(in the rows, 128 means zero)
The rows below come in pairs that one turn or mirror swaps. Which row does each named row swap with?
The rows were stretched afterwards, more along some directions than others.
J_948: [124 159 144 151 149 108 123 104  96 103 100 125 125 138 160 108 138 130
 111 158]
J_399: [129 144 135 129 137 121 158 125 128 135 125 121 110 108 129 154 113 163
 100 130]
J_634: [141 153  95 140 128  84 152 113  96 136 134 149  87 131 131 147 146 135
 125 154]
J_972: [159 151 106 132 129 140 123 130 128 130 158 148  97  98 111 112 137 124
 154 119]
J_643: [140 169 105 149 127 119 128 134 121 133 136 143 100 110 116 126 147 125
 150 139]
J_99: [119 136 129 120 168 127 133 122 142 117  95 125 131 155 117 176 140 114
 121 121]
J_716: [137 116 139  96 142 177 102 117 153 122 147 109 156 129 120 118 103 124
 125 109]
J_156: [156 144 113 141 110 164 133 105 110 131 165 125 136 100  78 138 149 143
 136  80]
J_361: [128 151 124 158 118 157 119 122 107 154 128 144 144 124 116 148 148 138
 141 100]
J_24: [133 135 150 131  86 107 129 119  76 107 118 135 123 134 142 113 115 150
 115 131]
J_944: [113 110 129 122 139 112 138 111 130 157 169 129 140 115 133 115 131 124
 114 135]
J_731: [140 139 113 122 148 138 116 132 134 124 131 121 135 132 104 122  92 173
 114 131]
J_976: [120 117 123 121 150 139 119 138 134 118  97 118 158 153 130 158 108 144
 111 124]
J_126: [131 111 166 103  91 143 132 141 127 116 146 126 142 113 118 110 103 124
 102 112]
J_853: [144  85 135 123 112 144 145 126 124 115 137 126 113 128 127 141 118 124
 140 128]
J_580: [119 160 151 132 106 126 135 143 108 112 156 126 146 117 113  92  99 124
 117  89]
J_498: [143 120  84 113 171 159 129 116 152 152 157 148 137 137  85 171 148  99
 157  82]
J_269: [128 133 107 126 147 126 144 113 133 128 103 138 118 128 104 205 170 113
 117 120]
J_138: [125  98 170 102 116 170 107 133 153 102 135 110 154 132 128  99 104 108
 141 107]
J_919: [148 155 116 138 160 140 142 105 107 152 114 116 122 140 131 163 138 156
 130 113]
J_324: [145 155 149 138 115 124 152 153  98 118 117 151  94 131 106 138 114 130
 106 122]
J_251: [151 123 122 136 118 100 147 115  99 152 112 134 101 124 166 156 104 175
 124 137]
J_970: [127 116 151 110 134 153  93 137 159 105 130 124 146 116 126  97 123 105
 125 130]
J_581: [139 127 146 143  82 119 118 114  91 132 134 135 116 101 154  96 119 160
 135 133]
J_215: [145 107 116 132 152 165 118 125 161 137 158 116 145 111 114 135 122 119
 167 105]
J_765: [119 107 124 107 148 121 152 151 175 121 154 115 115 125 133 129 114 115
 128 161]
J_911: [107 149 121 134 142 108 145 142 126 101 115 133 122 137 131 132 132 100
 125 124]
J_57: [141 136 152 127 131 134 140 160 127 146 146 125 143 126 118 111  72 163
 121 112]
J_222: [158 144  94 122 120 145 130 107 123 152 169 152  94 102  85 135 138 120
 149 100]
J_558: [ 93 100 153 111 148 120 137 129 155  99 118 112 130 135 139 133 114 112
  99 160]
J_504: [148 142 149 134  93 157 123 165 129 109 168 124 143 119 105  85 111 122
 137 109]
J_760: [152 116 136 112 126 180 121 104 138 144 157 108 128 116 125 109 129 138
 160 111]
J_147: [161 156  85 114 160 145 128 107 141 131 124 123  98 134  97 158 130 149
 116 136]
J_438: [167 103 146 118 112 150 105 113 138 109 112  95 122 120 180 104  91 173
 126 155]
J_815: [137 118 125 116 168 134 117  99 143 132  92 114 138 146 152 180 141 151
 127 144]
J_992: [124 163  89 144 146 163 116 113 125 129 135 129 126 133  89 146 147 123
 125 120]
J_564: [128 153 106 130 164 127  90 107 134 135 112 145 121 120 136 144 144 114
 138 127]
J_161: [128 112 129 113 104 123 136 144 132 130 183 117 126 109 137  70  81 133
 134 143]
J_368: [111 139 104 112 147 123 130 108 144 110 125 144  84 117 114 151 149  89
 132 146]
J_725: [147 121 112 124 122 123 151 142 108 140 140 129 118 130 143 129  81 177
 129 127]
J_509: [141 101 171 116 120 133 127 151 130 141 113 132 145 138 177 120  80 160
 132 119]
J_341: [125  95 119 102 131 132 106 110 127 146 134 124 150 139 149 125  93 159
 137 130]
J_876: [141 123 132 139 145 154  88 128 148 100 116 106 142 112 152 107  96 149
 130 135]
J_536: [127 110 164 132 109 110 114 116 120 118 131 109 129 117 182  77 115 157
 107 180]
J_180: [118 123 138 120 124 168 119 111 126 109 131 119 137 139 132  95 109 134
 141 139]
J_291: [122 165  74 138 149 115 143 105 108 148 144 150  96 116  90 162 146 125
 121 117]
J_698: [118 130 153 111  92 141 128 149 135 101 154 137 128 119 112  70 121 103
 148 118]
J_565: [112 129 111 117 143 127 139 109 159 126 141 132 114 113 110 149 158 108
 159 126]
J_197: [125 149 157 147 106 157 110 133 107  92 119 130 149 134  96 120 141 115
 119 105]
J_868: [138 122 133 117  87 137 127 134 129 121 163 138  97 107 143  82 102 121
 145 147]

J_251 is swapped with J_222
J_853 is swapped with J_324
J_564 is swapped with J_341
J_438 is swapped with J_147
J_138 is swapped with J_99

